One vector is turned by the same rotation once a tick. Each row is the vector after some number of ticks, and that number follows the row.
The counts run from 0 to 219.
[  4   8  -4 -12 -21  -1   0   8   5   6   1 -13 -18  -2 -43 -21   5 -11
  -2   3 -30 -10  22 -17   3   1  -5  -6  24 -11 -39 -14]
90
[-13   7   2  24  22 -14   4  -4  16   3  -6  21   9  -7  -2  24 -34  -3
   5  -5  18 -22  -3 -18  -3   5  44 -20 -12   7 -17   6]
124
[ 28  22 -12  -7  -5   5  -4 -29  -9  31  14  -9  -3  11 -13  -2 -29  22
  -3  18  12 -10  18  -9   0   1  25  -7 -30 -20  -6   1]
79
[ -9 -36  -5 -14  -1   8  15  12  18  -8  -5  37  30  30 -12  23  -7   6
 -10  -2 -15   4  -6  -1   0  -5   1  14  29  -1  23  17]
17
[-20   2 -13 -32  -9  12 -12  -9 -19  21 -32  21  -1  -3 -13  -4  -5   9
   7   7 -30  -6   2 -34  12  11 -24   8  19   6 -24  12]
178
[ 10 -12   0  44   4  -4  15 -22   9   4   2 -24 -16   9  22  -1   3  11
  16   0 -20  36 -11  -8   0 -13 -21   7 -15  21 -20  -4]
70
[  3  -9  14   4  -6  -8 -31  -1 -16  -4 -14  14  17 -19  38  20 -21  34
  -6   4  31   3  -9   6  -4  -5  -6  -2 -31  -3  -2  21]
169
[ 32  25 -16  20 -12  -9  -1 -12   5  22   7   0  -1 -18   6 -18 -22  32
 -13  -4   2 -12   5   1   2   0  12  -1 -42 -21  -9  20]
82
[-25 -21 -11   1  31  10   9 -13  -5  29   9 -26  -3 -27  -6  -4  16  -3
  21  -2   0   3 -22 -15  21   2 -17 -16 -14 -24   8  20]
53
[  2 -41  15   6   1   4   7  20  10  -1  -2  31  44   4  10  24   8   8
 -15 -18   8   2 -19  11  -6 -20 -10   2   2  -1  18   8]
14
[-10  28  -3   5  22 -16   9   4  52   4 -20 -25   6  16 -26  -6 -26 -10
  10  -5   7  -9   9  -2   3   6   4   8  28   0  10  11]
108
[-18 -31   0  -4  33  10   9  18  13  -7   9  21  -5 -33   1  19  15 -15
  21  -9 -16 -11  -6  23 -17  -2  15 -14   1 -21  -1 -22]
142
[  0 -18 -25  -8 -10   8  19 -19  19  29   3  13  33  19 -16  -4  -1  -6
   8   1 -10 -19   0  -2  28  30 -18  11   5 -15  14  18]
193
[-17   0  23 -14  -3   0  -4  -9 -28 -21 -21   6 -21  16   8  24   0 -21
  31  40   5  24  10   2   2  10 -14   5  -8   1   5  12]
162
[  8 -28 -15 -12 -30   5  17   2 -29 -20  32  18  16  16   5  32  -7   0
   5  29  -6  -6   0  -6   3  -5  11 -25  -5   5   7   5]
32
[  9  12 -12  13   2  18 -14  -3   3  -4  14  11   2 -10  36  20  10   6
   8   7   9  17 -15  -5 -22   4 -37  -9  -8  43  19 -12]
26
[-23 -18   4  14   4  -2   6  20  -3 -39  -9  -2  -7   0  31  24   4 -11
  21  11 -16  34   3  20  -8  -5 -20  17   8   1  -6  10]
158
[ 17 -34  -9 -22  -3  23  -9  11 -13  26  23  17  19 -14  15  13  24  18
   0  -3   5  -4   2   8 -16 -32 -17  -7   2 -13   3 -19]
186
[-10   9 -21   1  11  16 -17   7  12  -7 -26 -10  26   2  15 -10 -31 -14
  -7  -2   5 -12  -2  37  -7  22 -25  -1   1  -7  31   9]
152
[ 11  14  -1  29  34  -7  -6  19  10  -6   9 -10 -17   4   9  15  -3 -10
   0 -14   9  18  29  -1 -18 -19   5  25  11  33   9 -10]
113
[  4 -10  -4  26   0  -8  -4  -7  15  10  20 -13  -2 -13  -4   9 -12   5
  16   8  10  -3 -11 -50  21   8  -4 -25 -26  -7  17  33]
211
[ -7  -7 -30 -17 -15  -1   9 -18 -13   0  20  18   7   1  -6  17 -18   3
  16  30  -8 -21  -6 -26  22  26  15 -17  -8  -9   9  27]
35
[ -5   1 -28  -2  -1  -8 -20 -24   9  -2  16  14  -6 -25   1  -6 -12  15
  17  19   3 -21 -16 -20  20  39  -5  -9 -11  -2   6  29]
38
[ 23 -10  25   7 -16  -3   7 -35  -1  -6  10  -7 -27  32  -7   0   7   9
  21  37  -7  20   6 -14 -16 -17 -11  -8 -12   1 -17 -15]
74
[  9 -26   3  29   4 -18 -11  -4  19   4  31  -7  -1 -11  -7  23  -8   8
   7   0  18   6  -5 -44  24   7   4 -18 -17  -1   3  18]
212
[ -6   2  12 -32   7   4 -11  -4   0 -14 -19  14   6   9 -15 -18   1 -17
  -1  19   2 -18  -1  41  -1  29  -6   4  -1 -14  42  -8]
148
[-26 -12  -3   2  28  12  10  16  15  -4  -1  15  -8 -37   5   7  12  -6
  25  -4 -17 -17 -20  17 -26  -9   3 -22  -5 -20  -2 -13]
141
[  1 -17 -20   2  -8   1  18 -19  26  27   3  11  37  12 -10   8  -3 -11
   3  -3   5  -9  -5   3  35  39 -24  17   5   5  -4  12]
194
[ 22  -2   7  10  21  -3   6  32   7  32  22 -13  -1 -33 -10   3  19 -10
  -1 -27  15  -5  20  15   2 -18   8  -3 -19 -19   7 -18]
98
[ -1  37  -6  20  35 -14  -2   9  39  -1  -7 -20 -12  -3   2  -8  -8   0
  13  -7  15  18   9   6 -18  -8  -5  21  15  21  15   6]
111
[  1   4 -18  10 -15  11  17   3 -16  16  28 -18   8   4  -7  23  -9 -19
   9  13  12   7   7 -35  24   9  -1 -14 -22  -6  16  24]
208
[-13 -22   0 -19  -6  -3  25   1  14 -13  -8  34  35  30 -13  26   2   6
  -6   5  -9  16 -12   4   7   8  -4  21  26  14  12  12]
18
[ 12 -31  -4   3  -6  -5 -31  14 -17  -8 -10  25  13 -10  29   8 -25  38
 -13  -7  -7  -6   2  -6  -7 -21   1   3  -9 -15   4  29]
171
[ 20   5  -8 -28 -12 -25 -20  -4  -4 -20  12  -5  -9   6 -31 -18   0  34
 -26  14  -4  11  -2 -27   8 -11  11   2  22   5  12  18]
218
[ 14 -24  15  24  -5 -29 -15 -10  21  -9  22  -1   1 -17  -1  16   7  22
   8   6  23  13 -20 -35  17   4   2  -9 -17   6  -2  19]
213
[ -3  -3   0 -28  17  12 -15  -3   0  -8 -12   9  19  16 -16  -5 -18 -26
 -10   5   2 -23  11  35   7  33  -7   1   2 -11  38  -9]
149
[ 12 -26 -21  -1  -4  -6 -50   5 -18 -22  30   1  -1 -24  -1 -12   9  14
 -24  -5  -4   4   1  -3   8   9 -17  -2  22   6  -9  -5]
43
[  1  13 -26  25  11   6  23 -25   8  16 -12 -37   0  13  21 -12 -17  20
  -5  -4 -20  23 -12   2   9  -6 -22  13 -14  10   4  19]
67
[  4  11   7   7  12 -26 -17  -1   3 -34  -8  50 -19 -22  -9 -11   3  19
 -13   0  -9  -6  -4   6 -21  -1  29  13   3  19  -4  -3]
129
[-12  17  11  23  20 -26   1  -8  21 -12 -10  26  -1 -18   1  17 -20  14
   8   1  21 -14 -14  -7 -11   1  37  -9 -14  11 -20   8]
125
[-13  -6  10  -1  21  24 -14  15 -13  36  -3  19  33 -15   7  19   9 -13
  -7 -22  33  -7  -4  -3  -4 -11 -17  -4 -15  -3  21  -3]
10
[ 25  -2  24  16   8 -19  18  24   7  17  16 -11   7 -32  -5  -4  34  -9
  -2 -22  16   4   7  26   3 -19   6   4 -26 -13   8 -14]
99
[ 11 -14  -8 -19  -3  23 -14   4  -4  29  12  12   8 -24  19  -6  29  26
   9   1   2  -4 -13   3 -26 -34 -33 -10   0 -16   6 -13]
185
